Each row is where one point has got to under a steady rotation. How many ticks took it there?
The counts run from 0 to 405.
395,-135,-152,-178,72,-1,-249,-61,182,-62,-14,144,-11,84,51,120,123,-183,-165,87,245,107,5,9,-53,-42,91,-8,-86,-216,85,-8,25,26,71,-54,261,185,210,44,-11,83,-51,103,-44,-67,-78
310
94,-173,-127,-148,63,-183,-54,53,143,-17,150,13,-85,62,127,125,283,-199,-151,-104,216,127,-66,56,-154,-97,-73,-224,-95,69,77,117,-4,-27,126,49,118,209,-3,204,147,31,34,11,-164,-235,-82
263
51,-129,-74,0,84,-172,28,-139,86,-32,131,19,9,38,68,163,133,-116,-180,23,129,29,-87,-29,-177,-183,-169,-179,93,234,62,247,174,44,22,36,155,245,133,270,205,96,183,-62,-167,-88,-88
298
101,-231,-288,-94,-137,36,-217,-100,84,-39,81,120,216,16,26,57,189,-153,-259,-183,-39,76,-22,49,-63,49,-99,-199,-37,199,-7,53,-13,-9,-13,-30,113,232,9,322,-89,-1,-70,50,-130,-157,-26
271
-79,-108,-234,-16,16,-176,149,-193,51,-55,5,-109,-1,-24,-128,40,69,14,-372,-15,234,96,-129,59,-89,14,-49,-155,12,105,70,129,-117,-20,-76,-274,-31,176,-32,280,-28,-12,-53,-199,-160,-47,131
103
209,-31,-234,125,96,-215,25,-265,25,-28,54,31,58,135,-72,107,-128,-134,-214,-75,36,-27,-144,44,-152,-195,-58,-150,18,202,116,84,301,68,-41,-2,112,300,168,121,79,19,156,-130,-13,72,50
331
340,78,-215,-213,136,-167,-51,-92,81,-14,-19,174,84,50,74,98,126,-244,-334,33,-113,-12,21,-90,107,-84,-8,-163,35,-39,79,90,-58,-173,-35,-74,240,108,22,88,55,124,-73,-54,-114,61,-157
302
90,-215,-164,-35,46,17,-54,-203,66,-147,78,87,-92,41,39,66,53,-118,-215,140,-25,171,-16,-44,-117,-77,-114,-45,69,148,-34,121,116,135,-125,-164,194,171,229,438,25,11,44,19,-120,15,-75
316
115,-130,11,-59,178,13,54,-315,170,-80,-78,-25,-58,164,-138,51,37,-66,-111,-24,437,81,-116,-121,-136,-22,-149,-22,-6,29,-9,134,38,90,-22,-11,62,95,118,308,21,144,-12,-105,-59,-147,-105
15
161,-146,-338,-131,-66,-21,-207,-146,126,-17,7,152,163,-9,11,3,116,-192,-345,-186,-95,74,-73,-8,-36,46,-20,-201,-43,167,32,-19,34,-30,17,-103,88,192,-17,267,-71,-16,-50,54,-95,-86,-72
270
333,-2,-283,-65,138,39,-250,-140,244,-170,-86,133,-157,124,47,29,35,-264,-93,-90,170,51,97,-18,111,95,-7,-69,-35,53,60,-59,183,102,64,-33,246,149,159,82,-88,3,7,-58,82,-8,-25
277
167,-95,83,-7,56,-174,-2,-136,18,-128,37,-34,-64,134,-51,201,111,-84,-67,196,251,-34,-11,1,-117,-197,-198,-27,62,-34,3,247,52,-66,-102,-30,127,182,274,213,106,209,81,-73,-243,-61,-31
379
205,-22,-300,101,190,-243,-175,-243,1,-5,-127,224,20,111,43,-21,12,-123,-286,-38,-130,105,22,-21,33,-188,-63,-20,118,169,208,71,210,28,47,-89,9,230,90,139,33,8,98,-194,-60,48,-22
251
206,76,-165,-21,-17,-226,88,-131,-21,-191,26,-81,-147,95,-57,225,-18,-118,-151,170,44,-194,13,114,25,-72,-97,-152,23,-92,0,120,37,-138,-200,-137,196,192,205,42,-35,117,29,-181,-211,134,185
37
254,20,-179,-46,125,-271,-39,-178,31,-102,-183,-7,-295,221,-112,-32,29,-195,-164,-90,240,-75,-55,103,-73,-91,-11,-26,-188,-51,90,-102,121,-165,26,-164,-102,114,125,-13,-110,54,9,-232,-91,-12,112
83
212,66,-350,37,122,-196,-178,-151,18,61,-253,271,50,6,-35,-36,33,-9,-386,-69,-27,-55,27,0,144,-8,-95,-32,84,108,66,52,13,-160,85,-170,15,135,-15,23,-56,76,37,-190,-84,68,72
171
173,-46,-114,37,-7,-240,48,-284,-36,-74,10,-70,210,124,-178,148,-40,-126,-275,-59,43,-89,-177,57,-141,-129,-50,-142,22,142,86,120,115,-93,-127,-74,-60,222,121,194,-22,96,91,-186,-160,26,23
5
17,-172,-164,-36,72,-166,-35,-67,-18,-2,17,59,-101,-41,101,55,210,72,-306,210,78,297,36,57,-19,-178,-83,-63,96,-32,122,179,-170,84,42,-241,127,215,28,210,34,-14,-58,-124,-209,-102,77
185
13,-149,-67,117,-40,-266,47,-197,-131,-58,-51,-44,-63,169,-107,23,113,45,-210,-39,136,26,-70,105,-194,-220,-174,-67,-43,103,24,124,-3,-82,-69,-184,-148,197,101,211,3,81,66,-192,-263,-129,155
86
222,-58,-392,-132,60,-88,-132,-187,120,-7,-31,187,140,-5,13,-9,44,-159,-395,-111,-102,146,-65,-4,29,32,57,-169,-9,144,100,-43,35,16,2,-149,127,179,-31,199,-29,-14,-43,-17,-30,32,-70
269
207,89,-201,-120,114,-196,140,-299,10,-33,-94,91,-31,103,-123,124,1,106,-214,181,63,24,-4,-42,45,-104,-145,-52,193,-129,74,136,-53,-12,-161,-178,168,79,22,119,2,215,-83,-213,-242,67,56
55
64,84,-295,-58,222,-287,34,-203,71,-21,-116,54,1,-36,-87,96,13,61,-307,23,169,-41,2,17,117,44,-115,-115,227,82,128,128,42,-85,25,-182,19,146,-64,104,9,128,17,-311,-198,47,141
136
160,50,-399,-83,117,-139,-126,50,190,-73,-61,126,-348,10,131,6,90,-138,-101,-123,206,-14,121,96,100,56,-57,-154,-31,20,65,-77,136,-29,98,-89,207,162,73,-40,-30,-9,31,-161,-73,-55,151
197
306,-12,-235,-80,100,142,-11,-380,194,-66,-55,157,-88,227,-93,8,-121,-105,-90,-115,177,74,-53,-100,23,41,-118,-82,-51,48,-11,-36,80,164,-74,37,246,93,136,164,-96,82,-94,-68,67,-24,6
357
-78,-127,-215,180,56,-177,-7,-14,7,-83,56,-33,-171,-43,139,33,139,-65,-298,30,74,101,54,79,-18,-80,-171,-229,14,271,35,206,-21,-36,-4,-119,106,239,106,271,59,-100,64,-172,-65,-15,116
201
62,-212,-238,-32,109,-27,-171,-151,130,-24,-170,60,-183,25,-67,-121,109,-39,-248,-95,372,193,-33,42,-92,56,18,-20,-167,63,59,-76,-2,58,125,-227,-95,137,45,193,-70,-38,-12,-76,-49,-189,82
147
95,-147,-71,80,68,-10,-200,-41,70,6,-96,94,46,15,45,105,262,128,-124,62,349,53,143,7,93,-25,-263,-62,102,12,18,293,-179,-105,122,71,126,183,22,157,-40,130,-10,-163,-133,-221,89
176
5,-279,-188,-78,-1,-62,-150,-41,99,-49,-91,51,-237,12,-6,-79,195,-58,-189,-49,336,172,-26,89,-169,-3,-22,-45,-157,8,0,-53,-17,7,100,-274,-65,173,57,221,-76,-24,39,-17,-154,-211,107
148
183,-144,-66,47,-202,-42,-63,-165,-92,-54,66,16,135,152,-59,98,78,-146,-255,-76,-8,-99,-67,85,-158,-139,-189,-227,-175,93,-99,122,-87,-235,-174,-8,132,177,181,235,-73,38,-29,23,-111,-42,87
369
216,-86,-108,67,83,-168,-52,-61,2,-165,77,38,-202,103,141,123,94,-186,-232,240,-111,130,124,23,27,-222,-75,-65,21,1,108,217,9,48,-72,-116,286,217,255,183,46,-40,-7,-84,-18,57,0
283
170,-83,-71,61,172,-53,-174,-49,106,-18,-122,117,-42,14,41,84,186,93,-124,121,378,113,176,-42,131,-10,-184,-11,105,-65,67,266,-188,-47,152,46,182,145,48,75,17,118,-42,-159,-71,-118,74
177
115,-96,-415,-59,-106,-8,-209,-169,102,-27,-62,149,34,84,21,-13,135,15,-149,-319,-21,135,47,99,34,83,-87,-191,-37,115,99,-66,-32,23,34,-68,26,179,-121,137,-172,-77,-137,-102,-151,-201,157
190
89,-23,-341,8,24,-147,-69,-131,22,-116,-72,123,-177,-10,-14,88,37,137,-138,131,9,128,94,155,78,-60,-88,-24,172,-46,116,49,46,95,-50,-284,165,189,69,56,-55,2,-36,-220,-244,44,282
152
232,-52,-265,-82,97,-6,-240,-113,239,-200,-17,49,-204,127,67,33,81,-303,-58,-206,175,-8,51,11,41,129,-6,-132,-73,131,63,-79,252,95,68,-39,139,161,152,169,-86,-6,45,-72,-11,-75,-38
278
132,-151,-221,-87,-46,-6,-57,-126,-13,24,-123,145,-28,-41,-47,-16,125,33,-408,195,109,100,12,44,0,1,-54,-5,-81,-124,-59,79,-273,-124,-84,-304,140,91,114,196,-112,63,-119,5,-106,-13,143
106
